In the data rows, 128 means zero.
Some points:
145,140,126,82,129,123,165,153,126,101,147,123,75,94,146,104,99,138,98,103,86,189,114,106,193,176,132,67,104,174,111,169
129,131,139,91,132,118,163,134,110,106,146,107,59,81,155,109,131,149,113,109,77,203,113,100,178,169,149,60,103,171,120,170
124,101,161,145,121,132,100,134,92,110,85,117,140,120,142,158,80,115,135,162,149,101,137,161,140,120,117,118,150,116,69,122
121,154,113,119,105,147,133,146,148,96,108,112,120,121,133,118,85,88,96,149,103,156,123,135,144,151,105,126,153,138,82,132
130,107,86,79,120,161,112,114,85,141,142,89,114,127,133,137,113,149,109,85,170,176,109,98,105,136,174,104,137,136,121,127
108,130,131,81,134,144,177,121,145,124,149,149,129,168,89,125,129,149,100,147,127,149,157,171,118,131,148,106,152,100,104,132
220,127,165,99,195,172,131,172,137,79,167,139,147,91,100,153,94,164,29,98,165,185,201,51,177,152,81,162,104,149,95,160
140,119,92,81,117,156,103,109,88,143,149,95,119,136,146,148,130,160,121,86,166,185,119,113,118,140,170,99,132,136,136,139
117,107,89,141,117,119,119,105,103,167,101,131,115,151,136,131,127,129,121,84,138,117,112,134,123,137,119,153,120,127,136,138
138,126,136,153,150,146,133,138,151,141,128,147,151,138,122,136,152,148,119,119,108,153,161,87,128,123,104,176,123,132,156,167
134,108,117,155,160,104,126,151,135,140,150,171,114,145,118,136,138,134,150,125,145,91,88,139,141,111,108,117,81,97,134,99
131,129,115,129,123,140,100,117,135,170,117,122,129,148,139,139,119,123,134,101,119,136,126,113,99,123,141,119,117,115,143,130
100,131,133,77,115,132,166,106,124,116,138,131,122,150,98,119,144,153,106,159,137,141,153,150,98,118,131,114,163,109,97,133
138,97,88,53,98,142,105,95,96,153,133,87,123,131,146,143,115,146,102,78,158,166,140,97,104,147,167,106,137,162,131,125
133,141,121,147,120,111,137,113,133,141,97,137,105,132,147,116,132,136,129,107,91,136,111,121,141,148,115,136,116,155,154,166
115,108,112,123,120,135,96,101,116,167,115,117,122,142,146,135,141,132,141,98,106,136,122,116,102,125,160,124,127,133,164,140
114,108,167,114,99,128,119,145,151,114,125,123,161,132,136,150,94,158,159,157,108,133,147,137,136,96,180,73,140,92,149,151
139,111,127,157,151,110,128,155,126,126,136,151,107,125,107,122,127,129,146,127,145,83,87,145,147,120,111,124,92,105,124,100
139,150,114,127,130,160,107,131,125,107,93,102,101,107,134,118,74,68,101,155,116,166,127,124,124,154,114,123,150,153,83,123
100,126,107,152,106,101,141,109,113,139,104,142,124,161,121,133,149,149,148,141,148,118,140,169,139,139,109,168,150,103,120,138
142,119,157,157,166,191,129,167,93,106,123,98,129,80,118,141,137,122,86,140,134,175,136,116,138,100,96,154,116,127,94,159
127,137,118,150,122,112,141,113,139,149,99,147,114,137,151,120,132,136,131,109,97,141,117,123,146,150,114,140,111,151,148,159
106,111,168,117,100,119,123,150,153,118,121,124,171,144,145,150,87,150,162,166,121,142,145,135,136,95,177,79,143,90,142,141
127,137,134,165,111,78,126,136,112,139,156,122,121,95,135,124,160,123,152,133,158,87,129,126,142,140,122,151,139,130,123,91
154,124,117,149,154,163,135,155,121,137,130,122,131,124,104,135,128,141,108,112,134,159,150,94,138,125,115,179,138,117,149,189
136,123,127,151,145,144,121,123,146,131,122,136,132,127,116,128,151,140,106,106,87,145,159,81,126,121,109,179,123,134,173,166
111,138,125,131,126,122,139,102,129,148,132,144,127,154,108,113,162,130,119,134,109,125,127,156,104,108,113,130,117,109,142,135
130,144,110,122,123,151,105,130,123,104,90,96,99,113,133,122,85,75,104,138,102,151,120,121,127,152,110,129,148,154,94,127
131,119,104,149,121,126,122,108,109,170,105,137,116,155,141,132,147,148,139,103,142,127,117,136,125,138,126,156,126,133,150,152
152,113,85,80,107,154,107,115,90,137,134,96,129,141,150,151,103,150,99,84,185,172,120,113,134,159,168,122,136,143,117,134
124,132,138,163,109,78,129,133,100,122,137,112,117,88,136,116,160,132,155,130,159,86,125,121,141,125,109,151,129,135,134,97
137,128,85,126,124,139,96,121,124,160,116,137,121,165,122,133,106,101,121,117,144,136,123,135,116,150,126,141,131,113,115,126
117,145,121,148,114,148,110,149,158,98,125,108,160,121,125,127,120,93,107,142,136,117,88,138,106,94,115,125,118,117,119,77
142,99,137,146,155,184,124,161,75,107,125,102,144,104,123,160,124,148,89,135,170,162,146,128,159,121,103,168,128,113,68,153
116,137,126,140,123,124,146,107,132,136,113,143,136,161,118,128,149,136,119,140,137,125,136,169,124,123,104,141,119,113,126,126
115,136,113,144,109,139,113,138,148,92,117,107,159,121,124,116,113,88,99,134,138,120,93,136,110,96,117,134,117,122,130,85
175,178,121,50,213,192,160,89,120,45,96,145,195,135,130,114,163,106,249,141,136,51,107,118,139,143,184,218,148,218,121,203
152,141,139,159,153,149,130,136,155,139,123,140,138,129,117,120,132,125,104,106,100,153,157,90,125,122,102,164,115,128,175,177
124,92,154,149,209,153,105,147,101,144,189,150,75,99,92,116,159,105,142,136,97,121,57,140,106,71,151,61,61,96,148,99
142,111,188,132,163,116,107,95,128,158,123,159,130,125,130,136,131,114,126,121,97,74,149,127,97,112,109,99,98,146,133,94
117,127,145,177,119,84,131,133,104,133,146,115,117,93,143,129,174,143,168,140,170,91,135,127,144,131,114,154,135,137,124,89
131,140,123,146,126,118,135,118,142,144,103,144,115,149,151,123,121,122,128,100,86,134,110,123,151,163,124,139,113,147,148,164
117,163,125,144,112,123,160,136,154,128,117,125,116,135,145,112,137,123,124,130,84,156,120,126,146,155,145,157,157,153,146,162
124,157,117,122,111,150,135,145,135,85,101,112,132,133,137,117,77,76,95,156,110,159,114,122,132,146,101,123,155,139,83,132
152,98,128,139,176,143,111,174,120,104,137,153,102,122,103,143,97,116,121,137,151,78,49,153,142,109,105,96,82,97,81,79
156,139,119,90,115,115,160,145,127,90,132,129,91,109,154,115,77,133,91,108,111,179,110,109,204,199,129,93,125,181,94,162
126,112,91,139,123,123,124,113,113,182,114,132,110,144,128,134,136,139,138,97,149,131,121,135,118,137,124,156,127,134,150,151
104,102,164,113,98,126,128,151,156,123,122,130,169,132,141,149,88,160,166,166,123,134,137,124,128,91,173,77,144,92,139,143
117,133,158,175,129,94,119,132,79,118,153,89,96,60,129,112,165,116,145,140,157,104,127,137,142,126,131,141,138,142,118,88
107,123,116,131,122,132,151,111,140,147,128,151,139,162,114,121,158,141,124,134,118,113,118,154,106,109,108,146,132,128,144,133
132,115,156,138,123,134,102,144,105,117,95,129,146,129,140,160,79,112,139,171,148,112,146,156,143,121,114,119,151,109,79,124
102,126,109,152,105,102,154,122,129,149,106,142,124,162,117,126,148,152,149,135,140,99,128,161,136,140,110,166,143,104,125,149
95,125,116,72,108,132,170,103,126,125,144,141,138,147,97,114,131,148,108,163,139,153,170,161,106,125,133,106,167,109,108,135
118,101,181,124,92,125,137,153,139,120,119,122,172,124,155,157,100,171,158,150,124,131,142,145,146,88,165,78,134,104,140,157
96,129,122,71,109,131,173,118,136,134,158,144,136,151,98,114,142,148,98,144,119,141,154,155,99,120,141,114,167,109,103,129
104,122,120,69,124,132,169,113,140,121,149,152,135,175,89,124,132,149,104,152,131,158,168,182,124,130,134,100,149,101,110,135
137,104,78,69,105,149,99,112,89,140,142,93,113,131,135,140,114,151,111,82,169,174,111,108,130,159,183,120,135,136,123,129
118,138,107,141,112,146,99,137,141,85,124,104,160,122,128,129,125,95,109,149,141,133,101,150,111,96,116,126,115,113,113,71
131,121,110,130,124,139,91,102,129,169,122,122,123,147,135,131,122,119,136,102,112,133,125,107,94,125,148,122,127,131,167,143
151,171,98,123,123,85,87,140,167,116,176,129,99,122,100,104,116,70,150,157,150,107,143,90,93,144,134,131,166,115,143,71
137,125,131,153,145,144,125,129,144,128,120,137,147,138,118,129,138,136,113,115,106,151,154,79,120,114,95,169,119,132,168,168
132,145,130,150,122,116,140,125,148,144,99,126,89,124,136,113,135,137,136,100,83,132,107,128,150,155,129,139,114,154,151,165
159,191,121,159,133,74,96,133,171,135,182,146,108,123,102,96,118,80,153,139,146,101,151,101,112,154,131,129,145,101,154,75
161,186,114,142,130,78,102,146,170,126,174,139,112,128,107,100,120,85,157,146,145,100,149,91,104,145,127,135,154,116,162,83
148,172,104,144,126,79,106,140,166,125,176,138,108,125,100,92,122,89,160,149,156,109,156,98,110,147,130,139,153,112,162,78
159,131,132,163,157,104,129,157,139,133,138,169,117,149,121,138,132,135,149,123,143,84,83,141,146,117,106,117,82,100,141,114
144,113,126,156,156,120,127,168,140,137,148,160,116,126,116,130,119,124,137,128,146,84,81,149,147,120,115,122,96,108,118,95
84,103,128,74,137,143,181,107,117,136,159,143,119,143,81,107,152,151,112,146,112,160,146,162,106,105,146,86,127,97,123,136
109,152,117,138,100,118,156,133,155,122,106,121,119,135,146,114,134,126,133,140,97,161,127,131,144,147,121,142,149,153,144,158
132,132,150,153,120,110,111,145,82,106,144,94,116,65,133,132,144,111,139,154,175,101,126,135,143,124,108,134,137,135,88,84
113,149,128,168,110,117,122,125,143,109,116,121,167,127,143,133,155,136,127,127,143,116,101,151,127,99,122,148,114,130,152,97
153,141,136,160,146,143,129,136,154,134,118,139,148,135,124,139,134,135,100,101,103,140,156,90,135,131,100,172,114,126,155,170
124,137,121,145,123,116,139,118,141,155,112,148,116,136,141,108,124,127,133,106,89,142,113,121,143,141,108,130,106,146,150,163
118,108,148,150,120,114,126,142,132,152,107,143,142,141,143,148,118,145,167,151,121,97,137,135,128,116,123,119,136,105,131,146
103,137,128,83,122,140,175,108,131,126,153,147,141,159,103,119,144,152,108,160,126,146,160,154,104,128,142,116,165,105,105,133
121,132,134,166,124,95,128,141,114,128,149,113,115,94,139,131,160,122,151,133,152,88,131,122,139,137,117,154,140,129,116,78
133,103,157,117,143,100,107,90,148,163,109,156,130,127,129,137,116,112,120,109,100,62,176,137,113,137,91,104,99,136,124,80
128,139,149,176,120,89,135,136,111,141,160,121,114,90,138,113,183,128,163,134,139,96,126,111,127,119,120,143,127,134,152,101
These points spread out most along one direction. Take the direction at right angles to it along which they spread out most. Then take the direction at right angles to both along which they spread out most. Go by this last direction. Where along it does each point below lie, from 0 to 99? The average is 50, and the first point in the table lies past the average. One standard deviation of the points above along it is 16.
88,115,160,117,99,153,147,125,168,88,114,98,226,113,168,135,145,141,77,105,113,110,98,143,114,72,132,103,85,153,142,57 57
86,82,162,139,146,142,100,120,83,141,124,103,100,95,126,130,137,112,166,167,100,135,137,142,101,92,163,88,132,105,125,129 56
132,117,98,138,119,122,118,111,103,164,99,129,113,148,132,136,136,143,134,93,145,125,117,141,128,140,122,159,126,133,144,151 33
139,75,200,81,157,131,87,85,112,140,102,142,138,104,145,160,105,107,94,130,100,60,162,141,102,119,92,63,84,153,74,65 72
144,130,102,124,104,132,90,113,137,147,97,125,141,161,149,148,92,118,121,105,144,128,130,126,117,148,137,142,138,125,128,125 46
147,176,106,145,122,67,106,133,169,130,179,147,113,133,111,106,137,105,168,140,148,95,144,88,110,151,135,147,152,113,164,81 44
164,165,124,52,220,199,173,96,110,52,97,134,190,119,129,110,171,108,240,127,123,48,97,113,135,128,179,209,131,213,123,202 33
106,108,131,99,106,158,131,132,179,76,110,116,211,134,152,136,107,113,60,113,117,114,99,149,119,78,119,93,78,135,123,47 68
111,130,160,169,132,98,126,137,100,149,178,104,102,77,143,116,196,123,158,141,138,112,124,117,112,102,137,128,127,134,145,96 53
100,130,128,80,112,132,169,105,121,124,138,132,134,147,96,113,135,141,102,152,123,143,164,159,108,125,134,110,159,107,97,128 47
99,84,168,118,94,125,141,151,129,109,109,107,162,119,149,164,114,182,172,154,127,132,138,146,146,100,182,87,149,110,143,153 48
135,151,138,163,135,119,134,110,140,147,108,148,108,141,147,119,138,134,133,101,81,135,109,123,143,150,119,131,110,148,154,167 28
